[[126,137,142,143,109,141,139,143,146,136,129,118],
[165,148,118,163,154,126,169,130,115,152,80,124],
[162,75,129,97,198,94,134,71,112,116,148,187]]
->
[[165,148,118,163,154,126,169,130,115,152,80,124],
[162,75,129,97,198,94,134,71,112,116,148,187],
[126,137,142,143,109,141,139,143,146,136,129,118]]

[[122,124,153,159,159,120,132,140,145,137,60],
[114,130,144,169,151,118,137,135,144,139,72]]
->
[[114,130,144,169,151,118,137,135,144,139,72],
[122,124,153,159,159,120,132,140,145,137,60]]

[[155,142,154,137,92,152,128,119,139,125],
[173,143,153,130,90,148,136,137,142,131],
[75,93,142,114,113,158,112,127,115,127],
[131,118,122,125,152,82,140,182,135,94],
[104,108,103,114,141,108,116,180,133,95],
[190,144,125,111,109,149,132,158,147,146]]
->
[[104,108,103,114,141,108,116,180,133,95],
[131,118,122,125,152,82,140,182,135,94],
[190,144,125,111,109,149,132,158,147,146],
[75,93,142,114,113,158,112,127,115,127],
[173,143,153,130,90,148,136,137,142,131],
[155,142,154,137,92,152,128,119,139,125]]

[[165,171,156,56,180,109,113,110],
[155,162,171,52,180,115,111,100],
[85,96,197,163,110,95,160,62],
[156,160,160,60,184,106,102,114],
[78,135,62,151,88,95,57,185],
[115,64,103,163,161,193,137,186],
[124,62,111,155,176,206,148,179],
[83,96,185,167,103,99,161,70],
[183,176,104,130,80,156,182,95],
[178,175,96,136,74,153,176,102],
[78,86,180,169,107,103,154,79]]
->
[[78,135,62,151,88,95,57,185],
[178,175,96,136,74,153,176,102],
[115,64,103,163,161,193,137,186],
[183,176,104,130,80,156,182,95],
[124,62,111,155,176,206,148,179],
[165,171,156,56,180,109,113,110],
[156,160,160,60,184,106,102,114],
[155,162,171,52,180,115,111,100],
[78,86,180,169,107,103,154,79],
[83,96,185,167,103,99,161,70],
[85,96,197,163,110,95,160,62]]

[[99,123,178],
[104,180,113],
[105,115,183],
[175,117,168],
[182,87,75],
[178,84,68],
[109,178,108],
[88,147,88],
[94,147,89]]
->
[[178,84,68],
[182,87,75],
[88,147,88],
[94,147,89],
[109,178,108],
[104,180,113],
[175,117,168],
[99,123,178],
[105,115,183]]

[[122,103,90,152,144,89,56,159,83],
[135,174,114,110,132,146,196,79,82],
[130,146,174,130,130,167,168,137,174],
[141,117,111,136,119,98,135,118,117],
[162,81,154,185,127,112,101,189,123]]
->
[[122,103,90,152,144,89,56,159,83],
[141,117,111,136,119,98,135,118,117],
[135,174,114,110,132,146,196,79,82],
[162,81,154,185,127,112,101,189,123],
[130,146,174,130,130,167,168,137,174]]

[[90,178,168,188,195,182,64,91,111,186,87],
[136,71,66,67,152,65,152,172,153,170,142],
[84,204,176,177,99,187,89,186,205,82,81]]
->
[[136,71,66,67,152,65,152,172,153,170,142],
[90,178,168,188,195,182,64,91,111,186,87],
[84,204,176,177,99,187,89,186,205,82,81]]
---
[[184,127,129,162,147,123,124,168,160,123,127,163,125,123,141,144],
[180,127,128,165,142,123,124,170,175,123,126,160,126,123,148,145],
[147,123,125,176,123,172,129,124,124,133,123,123,141,131,141,124],
[125,124,160,123,153,141,164,132,155,149,131,126,136,153,125,125]]
->
[[184,180,147,125],
[127,127,123,124],
[129,128,125,160],
[162,165,176,123],
[147,142,123,153],
[123,123,172,141],
[124,124,129,164],
[168,170,124,132],
[160,175,124,155],
[123,123,133,149],
[127,126,123,131],
[163,160,123,126],
[125,126,141,136],
[123,123,131,153],
[141,148,141,125],
[144,145,124,125]]

[[125,134,128,90,130,122],
[128,112,129,204,136,133],
[127,92,129,155,133,130],
[126,126,129,74,131,123],
[125,134,128,90,130,121],
[125,109,129,83,131,124],
[126,126,129,77,131,123],
[126,116,129,70,131,123],
[125,124,129,77,131,122],
[126,103,129,72,131,124],
[126,90,129,146,133,129],
[128,111,129,199,136,133]]
->
[[125,128,127,126,125,125,126,126,125,126,126,128],
[134,112,92,126,134,109,126,116,124,103,90,111],
[128,129,129,129,128,129,129,129,129,129,129,129],
[90,204,155,74,90,83,77,70,77,72,146,199],
[130,136,133,131,130,131,131,131,131,131,133,136],
[122,133,130,123,121,124,123,123,122,124,129,133]]

[[195,113,140],
[99,190,82],
[165,85,204],
[98,138,151],
[125,152,102]]
->
[[195,99,165,98,125],
[113,190,85,138,152],
[140,82,204,151,102]]

[[143,131,100,165],
[158,128,198,130],
[179,131,120,141],
[109,128,132,146],
[163,131,98,145],
[151,130,128,146]]
->
[[143,158,179,109,163,151],
[131,128,131,128,131,130],
[100,198,120,132,98,128],
[165,130,141,146,145,146]]

[[134,127,122,146,134,115,124,137,139,139,130,137,128,126],
[138,154,139,152,145,186,124,174,147,161,115,123,109,146],
[134,147,112,108,125,105,148,132,132,146,115,116,144,120]]
->
[[134,138,134],
[127,154,147],
[122,139,112],
[146,152,108],
[134,145,125],
[115,186,105],
[124,124,148],
[137,174,132],
[139,147,132],
[139,161,146],
[130,115,115],
[137,123,116],
[128,109,144],
[126,146,120]]

[[154,198,110,127,133],
[128,133,124,132,128],
[146,177,112,129,134],
[114,94,142,126,128],
[133,153,123,130,124],
[137,149,125,129,133],
[128,121,131,130,129]]
->
[[154,128,146,114,133,137,128],
[198,133,177,94,153,149,121],
[110,124,112,142,123,125,131],
[127,132,129,126,130,129,130],
[133,128,134,128,124,133,129]]

[[161,128,161,120,118],
[131,132,111,109,183],
[84,138,97,154,70],
[180,86,198,61,151],
[154,102,89,131,163]]
->
[[161,131,84,180,154],
[128,132,138,86,102],
[161,111,97,198,89],
[120,109,154,61,131],
[118,183,70,151,163]]

[[131,145,155,147,114,109],
[131,131,150,153,108,106],
[130,132,164,153,117,99],
[85,108,106,69,172,173],
[110,114,99,110,124,154],
[118,146,111,97,137,157],
[106,129,146,108,153,134]]
->
[[131,131,130,85,110,118,106],
[145,131,132,108,114,146,129],
[155,150,164,106,99,111,146],
[147,153,153,69,110,97,108],
[114,108,117,172,124,137,153],
[109,106,99,173,154,157,134]]

[[130,146,119,147],
[131,150,88,151],
[147,120,91,120],
[162,90,191,90],
[159,90,157,88],
[135,135,62,135],
[138,112,131,110]]
->
[[130,131,147,162,159,135,138],
[146,150,120,90,90,135,112],
[119,88,91,191,157,62,131],
[147,151,120,90,88,135,110]]
